A: 3 groups of rows, each row roughly a mix of its group's hidden directions
A (119 x 11)
[[ -7  -3 -11 -27   0 -20   1  -8 -16   9  13]
 [ 23  27   4   3  -6 -10 -12   0 -11  14  -7]
 [-20 -32  -1  -5   5   6   7   0   5 -14  12]
 [ 10   0 -19  19  15   4 -18 -16 -11 -11  -6]
 [ 26  23  10   6  -9 -11  -6   7  -3  11 -13]
 [ -2   5  18  15  -7  14 -16  15  20 -11  10]
 [ 16   4 -11  -9   9   2 -19   7  14  16 -22]
 [-15   0  12  10 -10  -1  17 -12 -13 -16  23]
 [  1   1 -14  16  14  13 -19 -23 -10  -9  -4]
 [-11  -2  17 -14  -7  -5  22  18  19   3   9]
 [ -8  -3   7 -14  -7 -11  18  30  10  -2  -7]
 [-23 -26  -6  -2   9   9   4  -6   9 -14  13]
 [  4 -12 -16  32   5   7  -7  -3  12 -13  -1]
 [ -2  -5   9 -20 -11   5  11  12 -30   9  -5]
 [  2   4  -8  21  10   0 -10 -12  31 -11   2]
 [  6   7  -4  22  10   0 -13 -10  30  -7  -2]
 [  6  -5 -16  34   0   6 -16  -3   8  -9  -1]
 [  0   6 -13 -21  11 -16   1 -20  -8  13  15]
 [ 14   7 -19  11   4   2 -26 -16 -15   0   0]
 [ 13  -2  -8 -10  11  -4 -19  15  17  15 -19]
 [ 13  -2 -13  -8  11   6 -17  15  10  15 -22]
 [ 21  27  11   2  -6 -11  -2   6 -11  13 -11]
 [-11   5  11   6 -10  -1  16 -18 -12 -15  24]
 [ 22  30   7   5  -5 -13  -7   1  -7  11  -8]
 [  3  -7  -4  33  -5  13  -7 -15  14 -10   3]
 [-23 -28  -9  -5   8   7   8  -1   6 -12  12]
 [-12   5  13   5 -11  -6  15 -18 -11 -14  24]
 [-24 -27  -8  -7   9   4   7  -3   7 -10  13]
 [ -5   4  10 -30  12  -9  14  -8 -16   9  -7]
 [  2   1  16 -30   1  -9  16   6 -15  12  -2]
 [  3  -2 -15 -23  14 -20   6 -12 -10  15   7]
 [ -7  -3   7 -16 -12  -9  17  28  16   0   4]
 [  7   3 -11  23   9  -1 -10  -8  28 -13   4]
 [-17   1  14  10 -14  -3  14 -11 -13 -16  19]
 [ -7  -3   7 -14 -11 -13  15  30   8  11  -3]
 [ 26  26   0   5  -8 -10  -5   6  -7  12 -11]
 [ -5   0  24  23  -8  11 -10  15  12 -11   2]
 [  0  -3  16 -22 -10  -9  21  20   7   4   6]
 [ -2  -1 -20  29   2   6 -18   3  10 -14  -6]
 [ -2   0   7 -21 -15 -15  17  23   5   8  -5]
 [  0  -6 -14  35  -2   7 -15   0  13  -1   2]
 [ -2   6  26  20  -9  15  -5   5   9 -15  13]
 [ -4  -9  11 -15  -8 -11  22  19  11  16   7]
 [ -4   6   6 -35   5 -10   9  10 -14  10  -1]
 [-10  -1  15 -14 -14  -7  15  26   8  13   1]
 [ -2   2   4 -21 -17 -17  16  21  11   6  -1]
 [  9  -5 -10  35  -6   7 -16   0  10  -5   5]
 [ 11  -4  -3  -8  13  -2 -23  18  10  19 -15]
 [-24 -27  -4  -4   8   9   5  -4  13 -10   7]
 [  7   5   9 -35   5  -7  10  -7 -10   7  13]
 [ -2  -6  19  22  -5  17  -5  22   9 -11  -2]
 [ -5  -7  11 -18 -11   8  17  14 -26   3  -5]
 [ -5  -1  24  21  -8   7  -4  15  14 -15   9]
 [ -3   7  13 -34  -3 -10  16   5  -2   9   6]
 [-13  -1  13   8 -12   3  18  -9 -17 -17  21]
 [  2   2 -12  15  10  12 -19 -30  -5  -2   6]
 [ 24  25   4   2 -12  -2  -8   3  -8  14 -15]
 [ -4  -4  12 -18  -7   8  13  12 -30   8  -6]
 [-15  -3  14  10  -9  -4  19 -10 -17 -14  20]
 [  2   0 -10  16  18  13 -19 -22 -13  -2   1]
 [-13   2  14   9 -14   3  14 -12 -13 -17  22]
 [-10  -4 -19 -18   8 -22   6 -11 -15  12   8]
 [ -3   5  16 -31   3  -8  17  -6 -12   8  -5]
 [ -5   2   9 -14 -16  -9  14  31  11  -1  -2]
 [ 12  -1 -11 -10   9   3 -21  15  13  15 -19]
 [  2   8 -15 -21   6 -14   5 -25 -10  10   9]
 [  6  -2 -12  35  -4   6 -19   2   9  -3   3]
 [  6  -5 -23  24  -4   3 -19  14  10  -7   4]
 [  1  10  19 -29   3 -10  18  -4 -12   3  -4]
 [-24 -28  -3  -4   8  11   4  -5  10 -11   9]
 [  2   0  16 -18 -11 -12  18  26   4   7   3]
 [  8   6  17  21 -10  17  -6   7  16 -11 -15]
 [  3   7  22 -28   1  -7  16  -2 -13  10   4]
 [ -4  -2   6 -23 -17   0  14   9 -27   5  -1]
 [-27 -21  -6  -3  10  11  10  -6  14 -11   7]
 [-10  -6   6 -24  -9   5  13   9 -26  11  -4]
 [  3   0 -14  32 -11   7 -19   3  11  -8  -2]
 [-11   2   9   1 -11  -4  19 -16 -14 -15  23]
 [  3   2  23 -23   3  -5  18 -11 -11  14   7]
 [  6   0  -8  19  10  -4 -16 -11  30  -5   2]
 [ -4   5  20  24 -16  12  -8   7  13 -14  -6]
 [ -9  -3   5 -22  -8   5  15   9 -30   7  -1]
 [ 15   0 -19 -11  13   4 -13   7  10  16 -22]
 [  5   4 -26 -22   7  -9   4 -18  -9  13  -6]
 [ -5  -7  14 -21 -10   2  11  11 -28   7  -3]
 [-14   1  16  13 -10  -2  17 -12 -14 -14  19]
 [ -5   2   0 -23 -12   5  11   6 -29  13  -4]
 [ -1  -6  -8  36  -3  10 -11  -2  14  -7   1]
 [ 10  -1 -18  13  10  10 -24 -20  -9  -1  10]
 [ -7   1  12   0  -8  -4  19 -14 -14 -14  26]
 [ -4  -2   6 -19 -11   7  11   8 -33   5   0]
 [  0  -7  12 -20 -14  -1   9  10 -31   3   2]
 [-12  -1  13   8 -11   0  20  -9 -13 -17  22]
 [  0  -7 -15  31  -2   9 -13  -4  17 -10   3]
 [ -2   1   5 -21 -11   4   9   8 -33  10  -1]
 [  3  -2 -13  13  15  13 -18 -26 -12  -4   0]
 [  8   3  17  18  -8  12  -8  14  22 -11 -13]
 [  2  -1 -21 -26  12  -9   4 -11 -13  13   9]
 [ -8   3  10 -17 -15 -11  14  28   6   6  -6]
 [  2   2   8 -15 -12   6   8   8 -36   1   2]
 [ 25  25   7   2 -10 -14  -5   5 -14   8  -4]
 [ -5   0  21  26  -9  16  -5  13   8 -13   0]
 [-18 -31  -3   2  11   9   5   1  11 -15   9]
 [  9   4 -22 -20   8  -9   3 -18  -9  15 -11]
 [ -5  -2   3 -22 -14   4  14   9 -29   8  -3]
 [  5   1  -7  23  13   1 -14 -10  27 -10   4]
 [  3  -6 -13  36  -2   6 -13  -4  12  -6  -1]
 [  2   1 -17   5  17  12 -22 -19 -17  -5   0]
 [-25 -28  -5  -7   6   7   5  -5  12 -10   9]
 [  4   7 -12  14   8   7 -22 -27 -12   5   0]
 [ -4  -4  -6  36   5  11 -15   6   3  -7  -7]
 [ -4  -3  18  22  -5  14  -8  21  15 -11   0]
 [  8  -2 -10  -9   8  -1 -22  17  16  15 -19]
 [  6   5  -4  23  14  -4 -12  -8  29  -6   0]
 [-23 -24  -4   0   7  12   4  -7  13 -15  10]
 [ -3  -6   7 -23 -14   1   9   9 -29  10  -2]
 [ 11  -2 -12  -8   5  -1 -17  14  14  13 -27]
 [  5   5  -5  22  14  -1 -19 -13  25  -5   4]
 [ 12   0 -10  -6  10   2 -22  13  16  16 -20]]

which group is each row in? (one row of each group first)
[ -6   2  16 -18  -7  -7  15  30   4   4   3] | (15)
[  4  -2  12  22  -1  24 -10  20   9  -5 -10] | (120)
[  6  -1  -4  19   8  -7 -11  -7  34  -6  -1] | (66)

[ 22  27  10   4  -6 -15  -4   5  -9  10  -8] | (66)
[ -4 -10  -3  37   0   7  -1  -1  13  -8 -11] | (15)
[  3   6  20 -27   0 -11  19  -5  -8  13   4] | (15)
[-14   1  16  11 -11  -3  15 -13 -15 -14  19] | (120)
[ -2  -6  13  23  -8  13  -2  21  12 -12 -14] | (120)
[  4  -4 -11  33  -4   4 -13  10  16  -3   8] | (15)
[ -4   3   6 -17 -14   4  19   9 -30  -3   2] | (66)
[  1 -10 -20 -17  13 -11   6  -1 -20  18  -9] | (120)
[ 12   4 -14 -11   6  -4 -19   5  15  15 -24] | (120)
[ 17  -1 -13 -11  11   3 -14  12  14  14 -21] | (120)
[  5   7  -7  24  12   6 -12 -10  28  -6  -3] | (66)
